In the data rows, the value 128 means zero.
Some points:
[119, 157, 103, 227, 122, 129, 140, 127, 168, 116, 178, 114, 110, 93, 141, 116, 140, 118, 117, 114, 107, 123, 130, 125, 116, 128, 97, 132, 149, 155, 122, 121]
[114, 118, 119, 146, 106, 120, 222, 134, 195, 131, 116, 113, 116, 126, 141, 129, 112, 116, 128, 125, 113, 133, 125, 122, 95, 123, 204, 133, 102, 135, 115, 130]
[137, 131, 118, 130, 94, 125, 137, 115, 127, 113, 123, 124, 182, 112, 132, 132, 128, 142, 250, 124, 101, 146, 127, 120, 109, 117, 99, 124, 84, 180, 152, 130]
[127, 151, 108, 120, 82, 154, 130, 119, 193, 150, 104, 153, 108, 122, 143, 121, 141, 125, 122, 143, 105, 133, 133, 164, 79, 160, 146, 125, 94, 160, 97, 130]
[109, 102, 121, 154, 157, 130, 109, 129, 128, 106, 114, 128, 163, 128, 137, 125, 113, 105, 115, 148, 105, 125, 120, 128, 102, 132, 180, 136, 116, 139, 178, 134]
[133, 108, 120, 132, 119, 127, 139, 124, 125, 118, 130, 133, 98, 113, 139, 121, 124, 128, 127, 103, 94, 136, 144, 129, 101, 152, 112, 132, 122, 134, 228, 133]
[166, 144, 89, 105, 110, 145, 144, 127, 122, 112, 125, 126, 119, 129, 126, 112, 159, 100, 115, 110, 138, 138, 126, 158, 99, 121, 95, 138, 97, 166, 114, 214]
[225, 129, 133, 140, 123, 193, 156, 126, 137, 112, 109, 108, 130, 137, 131, 98, 148, 111, 121, 149, 106, 136, 126, 125, 147, 117, 103, 128, 102, 134, 99, 100]
[105, 126, 105, 153, 180, 162, 185, 137, 177, 110, 124, 123, 147, 114, 113, 116, 120, 104, 118, 138, 109, 130, 122, 123, 116, 134, 132, 147, 110, 146, 113, 120]
[148, 117, 106, 126, 149, 112, 139, 152, 128, 124, 119, 102, 137, 118, 126, 111, 166, 123, 167, 122, 165, 112, 120, 127, 72, 165, 115, 135, 118, 142, 170, 108]
[118, 126, 138, 106, 134, 115, 145, 169, 122, 97, 107, 123, 124, 95, 212, 174, 111, 111, 116, 133, 155, 112, 116, 130, 106, 165, 83, 124, 119, 179, 106, 142]
[106, 156, 97, 122, 100, 128, 138, 137, 118, 103, 120, 202, 117, 124, 118, 122, 158, 155, 103, 133, 146, 156, 113, 174, 96, 123, 93, 144, 111, 139, 138, 120]
[141, 123, 182, 120, 121, 123, 133, 120, 113, 139, 109, 101, 110, 102, 127, 96, 113, 117, 126, 126, 103, 145, 113, 178, 106, 124, 118, 206, 115, 144, 111, 157]
[119, 113, 101, 132, 104, 116, 142, 122, 128, 119, 122, 124, 115, 101, 151, 112, 124, 114, 137, 119, 176, 201, 134, 124, 106, 121, 114, 179, 115, 137, 155, 124]
[178, 111, 152, 117, 99, 126, 111, 136, 141, 115, 114, 109, 110, 115, 120, 114, 161, 119, 129, 123, 108, 118, 123, 205, 187, 119, 114, 145, 114, 137, 106, 120]
[122, 113, 110, 125, 117, 126, 115, 145, 130, 133, 120, 121, 236, 126, 139, 134, 133, 138, 115, 131, 112, 136, 145, 126, 106, 118, 106, 135, 122, 130, 108, 118]
[149, 114, 108, 139, 89, 125, 154, 112, 146, 127, 104, 120, 147, 113, 130, 156, 174, 101, 121, 160, 100, 119, 116, 121, 115, 134, 107, 155, 143, 234, 112, 131]
[144, 111, 117, 111, 92, 113, 126, 158, 160, 127, 111, 152, 109, 116, 128, 110, 169, 123, 119, 152, 109, 142, 120, 126, 88, 168, 96, 141, 96, 162, 132, 174]
[114, 107, 106, 137, 119, 139, 105, 134, 125, 117, 106, 119, 140, 106, 124, 140, 160, 134, 120, 175, 108, 152, 109, 124, 127, 181, 129, 142, 94, 162, 173, 121]
[139, 98, 121, 124, 112, 122, 129, 111, 124, 116, 120, 123, 161, 116, 123, 125, 147, 138, 131, 145, 106, 133, 138, 124, 103, 197, 133, 125, 131, 159, 160, 113]
[137, 172, 124, 158, 84, 109, 128, 145, 201, 123, 98, 134, 121, 116, 123, 128, 143, 124, 118, 133, 121, 128, 139, 143, 96, 134, 112, 144, 113, 141, 118, 137]
[125, 123, 114, 128, 146, 134, 183, 120, 114, 121, 125, 125, 190, 130, 128, 136, 107, 119, 140, 135, 106, 124, 122, 130, 94, 123, 113, 138, 153, 151, 111, 126]
[155, 119, 132, 115, 124, 149, 135, 136, 110, 122, 117, 103, 122, 82, 124, 211, 147, 94, 140, 130, 157, 178, 110, 135, 100, 137, 105, 146, 104, 155, 111, 145]
[122, 121, 107, 143, 98, 133, 223, 134, 152, 121, 117, 118, 160, 104, 130, 129, 156, 113, 117, 138, 112, 128, 116, 128, 122, 137, 159, 136, 102, 137, 115, 126]
[145, 91, 115, 140, 107, 126, 124, 127, 124, 127, 118, 146, 116, 130, 124, 131, 147, 162, 130, 132, 110, 141, 111, 121, 104, 126, 85, 225, 107, 148, 110, 148]
[123, 164, 141, 166, 91, 124, 127, 134, 109, 126, 110, 185, 116, 91, 149, 110, 132, 152, 116, 128, 141, 162, 117, 156, 92, 136, 109, 131, 105, 142, 105, 134]
[95, 96, 115, 127, 105, 141, 158, 125, 135, 104, 115, 109, 147, 151, 127, 114, 148, 102, 156, 140, 125, 137, 113, 138, 90, 201, 138, 134, 163, 180, 106, 126]
[129, 157, 129, 146, 128, 155, 115, 139, 254, 133, 124, 105, 122, 120, 121, 132, 114, 127, 121, 121, 111, 132, 122, 115, 101, 130, 118, 133, 116, 139, 115, 116]
[138, 134, 106, 192, 207, 125, 151, 131, 136, 109, 137, 124, 111, 87, 119, 129, 113, 143, 122, 144, 103, 141, 127, 137, 134, 142, 187, 129, 112, 140, 97, 120]
[114, 105, 110, 192, 120, 102, 140, 129, 118, 132, 144, 120, 188, 127, 129, 181, 143, 105, 163, 121, 121, 125, 102, 137, 98, 170, 89, 158, 88, 147, 116, 139]
[137, 131, 99, 118, 174, 130, 157, 110, 116, 127, 97, 131, 128, 112, 126, 161, 159, 143, 126, 123, 110, 114, 100, 144, 125, 132, 200, 148, 120, 199, 87, 127]
[114, 193, 137, 101, 113, 117, 120, 139, 176, 111, 120, 178, 124, 114, 107, 143, 130, 103, 130, 119, 114, 118, 130, 178, 96, 134, 108, 149, 110, 149, 120, 127]
[157, 117, 112, 125, 95, 134, 148, 163, 115, 117, 116, 121, 141, 121, 109, 157, 120, 120, 107, 110, 108, 122, 126, 114, 153, 204, 108, 139, 112, 198, 143, 120]
[134, 147, 96, 135, 120, 142, 144, 147, 133, 119, 107, 106, 156, 103, 143, 106, 131, 104, 106, 144, 122, 117, 111, 148, 148, 179, 177, 150, 74, 149, 147, 110]
[133, 204, 103, 160, 129, 117, 154, 128, 189, 99, 144, 129, 122, 99, 119, 136, 148, 113, 126, 121, 133, 119, 124, 129, 102, 142, 94, 148, 119, 140, 124, 133]
[177, 118, 117, 132, 106, 154, 137, 181, 108, 164, 123, 115, 119, 107, 117, 109, 97, 114, 121, 116, 108, 155, 123, 118, 101, 137, 124, 115, 118, 255, 121, 122]
[110, 115, 117, 132, 107, 134, 192, 148, 123, 110, 113, 119, 160, 114, 123, 114, 126, 123, 131, 139, 109, 131, 114, 136, 94, 161, 120, 135, 214, 151, 112, 112]
[130, 116, 103, 124, 158, 100, 135, 137, 148, 79, 139, 112, 105, 165, 152, 104, 178, 131, 167, 160, 144, 139, 115, 140, 82, 188, 116, 141, 111, 166, 98, 116]
[203, 110, 133, 136, 112, 114, 133, 137, 130, 125, 115, 128, 120, 122, 128, 149, 121, 103, 150, 127, 128, 194, 106, 113, 92, 149, 100, 179, 112, 160, 152, 103]
[125, 115, 112, 123, 111, 122, 145, 156, 115, 112, 115, 124, 135, 125, 124, 112, 135, 117, 119, 119, 115, 126, 114, 116, 235, 179, 103, 127, 108, 174, 114, 143]
[143, 137, 123, 142, 120, 140, 123, 125, 131, 93, 114, 114, 152, 125, 140, 114, 102, 108, 116, 170, 113, 103, 104, 127, 129, 133, 157, 146, 102, 140, 200, 126]
[135, 145, 108, 148, 95, 135, 128, 116, 182, 108, 116, 155, 124, 111, 122, 104, 136, 128, 128, 153, 103, 136, 111, 147, 155, 140, 100, 153, 105, 177, 103, 147]
[97, 118, 133, 192, 118, 119, 119, 137, 147, 120, 95, 138, 119, 201, 128, 126, 160, 118, 110, 123, 149, 123, 92, 122, 96, 126, 120, 142, 93, 164, 159, 120]
[121, 189, 103, 112, 112, 135, 136, 128, 108, 142, 139, 118, 103, 175, 120, 119, 121, 128, 110, 151, 104, 135, 113, 144, 95, 119, 112, 120, 112, 137, 185, 128]
[123, 98, 122, 133, 87, 137, 123, 150, 109, 111, 204, 114, 97, 118, 191, 176, 135, 115, 135, 127, 87, 129, 106, 132, 100, 137, 109, 164, 153, 142, 102, 118]
[190, 116, 105, 129, 103, 107, 120, 141, 120, 118, 116, 121, 98, 116, 160, 139, 117, 118, 133, 103, 133, 142, 123, 115, 112, 196, 122, 181, 130, 158, 123, 148]
[170, 102, 170, 130, 100, 121, 134, 128, 133, 97, 129, 103, 137, 118, 119, 162, 121, 140, 115, 137, 190, 125, 109, 131, 90, 138, 113, 115, 106, 187, 117, 142]
[132, 123, 113, 131, 96, 126, 139, 135, 122, 115, 130, 126, 224, 126, 144, 114, 145, 118, 111, 111, 116, 139, 119, 127, 102, 121, 158, 134, 119, 133, 137, 123]
[146, 120, 124, 136, 166, 112, 158, 142, 114, 126, 121, 129, 197, 124, 123, 136, 147, 118, 134, 121, 113, 128, 114, 123, 96, 114, 154, 129, 126, 123, 106, 132]
[97, 105, 202, 130, 98, 117, 135, 126, 113, 130, 154, 141, 110, 112, 126, 119, 158, 110, 118, 125, 120, 113, 135, 125, 96, 126, 114, 191, 95, 161, 109, 120]
[120, 160, 114, 165, 92, 112, 128, 152, 148, 148, 99, 104, 132, 152, 134, 123, 152, 95, 102, 203, 114, 118, 124, 154, 96, 125, 109, 142, 84, 143, 146, 119]
[177, 117, 118, 144, 99, 135, 159, 131, 131, 116, 144, 113, 202, 98, 136, 101, 116, 118, 102, 131, 145, 134, 115, 164, 101, 163, 100, 143, 77, 182, 121, 114]
[131, 114, 108, 120, 116, 133, 138, 117, 131, 131, 116, 106, 129, 116, 130, 127, 114, 166, 131, 124, 211, 143, 107, 120, 111, 152, 101, 140, 112, 124, 136, 141]
[102, 191, 109, 125, 159, 115, 117, 109, 186, 116, 144, 140, 118, 118, 190, 142, 137, 119, 119, 118, 112, 128, 106, 108, 148, 139, 98, 130, 118, 150, 113, 125]
[150, 109, 101, 131, 118, 127, 130, 143, 126, 104, 102, 114, 161, 127, 134, 138, 118, 152, 176, 121, 129, 127, 110, 137, 93, 152, 148, 139, 124, 158, 152, 120]
[103, 132, 150, 149, 106, 135, 132, 126, 114, 135, 95, 172, 117, 151, 140, 121, 123, 109, 114, 120, 174, 135, 134, 139, 96, 133, 95, 138, 102, 143, 100, 133]
[128, 126, 123, 150, 151, 98, 143, 116, 122, 135, 134, 120, 214, 112, 126, 125, 140, 121, 116, 142, 112, 136, 122, 122, 104, 158, 121, 134, 118, 132, 126, 125]
[124, 94, 140, 136, 178, 138, 125, 154, 153, 111, 129, 136, 117, 95, 188, 104, 184, 103, 123, 111, 125, 105, 119, 131, 89, 94, 90, 124, 134, 211, 124, 112]
[139, 108, 107, 125, 123, 111, 156, 124, 131, 97, 135, 114, 131, 157, 128, 125, 133, 168, 157, 139, 165, 145, 109, 144, 82, 143, 131, 132, 119, 190, 88, 128]
[129, 124, 115, 134, 134, 129, 141, 126, 119, 138, 124, 126, 156, 100, 132, 130, 126, 98, 215, 133, 125, 110, 105, 132, 99, 175, 84, 128, 186, 122, 126, 123]
[116, 119, 114, 119, 105, 133, 112, 145, 128, 123, 112, 116, 182, 127, 129, 156, 113, 163, 223, 122, 107, 118, 121, 133, 107, 139, 128, 131, 122, 146, 111, 124]
[151, 126, 115, 255, 151, 141, 131, 124, 125, 109, 109, 122, 119, 164, 126, 154, 117, 127, 127, 124, 140, 115, 147, 150, 82, 132, 111, 134, 101, 135, 97, 118]
There is one direction along which these points spread out most. Take the direction at right angles to it along which they spread out most. Then take the direction at right angles to both along which they spread out most. Go by this last direction. Where along it does each point below lie, from 0 to 99? The average is 50, and the first point in the table lies past the average. One standard deviation of the points above along it is 16.
[121, 110, 102, 125, 100, 136, 121, 128, 117, 137, 178, 137, 101, 124, 135, 134, 124, 106, 161, 139, 210, 115, 133, 126, 109, 122, 125, 141, 111, 134, 100, 108] 72
[138, 117, 145, 172, 101, 148, 148, 134, 185, 112, 117, 109, 125, 86, 157, 129, 199, 114, 121, 106, 104, 128, 117, 147, 142, 150, 101, 124, 112, 128, 111, 118] 42
[106, 103, 116, 130, 100, 137, 131, 136, 122, 123, 132, 114, 107, 92, 120, 137, 161, 175, 125, 157, 112, 118, 118, 127, 90, 172, 137, 123, 116, 145, 192, 127] 49
[146, 120, 114, 127, 107, 161, 131, 130, 118, 120, 113, 102, 163, 91, 154, 112, 122, 133, 107, 108, 141, 136, 109, 163, 91, 195, 90, 152, 94, 182, 123, 158] 39
[104, 171, 143, 123, 114, 140, 132, 127, 107, 117, 116, 94, 113, 160, 134, 153, 157, 121, 133, 113, 125, 230, 99, 127, 100, 149, 105, 159, 89, 142, 143, 107] 61
[117, 115, 125, 126, 134, 177, 246, 136, 142, 124, 116, 114, 107, 116, 137, 142, 136, 128, 122, 121, 96, 108, 124, 121, 148, 118, 81, 134, 104, 141, 124, 114] 36
[134, 255, 112, 148, 99, 122, 131, 136, 89, 116, 119, 112, 119, 104, 164, 124, 154, 129, 132, 128, 109, 118, 147, 111, 107, 140, 123, 170, 121, 139, 116, 110] 56
[129, 219, 179, 163, 98, 118, 132, 131, 147, 115, 122, 125, 120, 126, 126, 108, 131, 117, 132, 119, 119, 122, 119, 125, 96, 136, 115, 135, 119, 143, 109, 133] 62
[125, 117, 110, 131, 100, 131, 135, 127, 129, 124, 108, 111, 107, 124, 125, 142, 129, 125, 163, 125, 214, 125, 127, 127, 115, 123, 112, 133, 124, 138, 165, 106] 68
[119, 110, 120, 122, 109, 127, 127, 137, 123, 112, 111, 120, 116, 107, 130, 121, 121, 116, 117, 132, 150, 193, 133, 126, 107, 119, 121, 204, 124, 132, 108, 166] 54
[99, 128, 97, 212, 122, 121, 135, 147, 112, 117, 101, 135, 117, 117, 153, 96, 152, 136, 147, 175, 147, 127, 106, 129, 83, 165, 112, 141, 97, 145, 141, 143] 71
[172, 153, 109, 130, 113, 83, 142, 121, 119, 162, 103, 105, 109, 146, 137, 128, 101, 118, 115, 142, 103, 180, 117, 209, 137, 121, 93, 122, 114, 138, 170, 121] 38
[239, 108, 104, 124, 91, 137, 158, 129, 147, 109, 117, 147, 108, 116, 132, 134, 151, 112, 125, 148, 116, 130, 103, 138, 126, 158, 109, 145, 119, 150, 122, 129] 22
[207, 118, 118, 110, 113, 135, 152, 127, 122, 114, 123, 135, 175, 122, 138, 118, 125, 128, 106, 131, 114, 116, 120, 116, 107, 179, 146, 131, 113, 127, 145, 116] 27
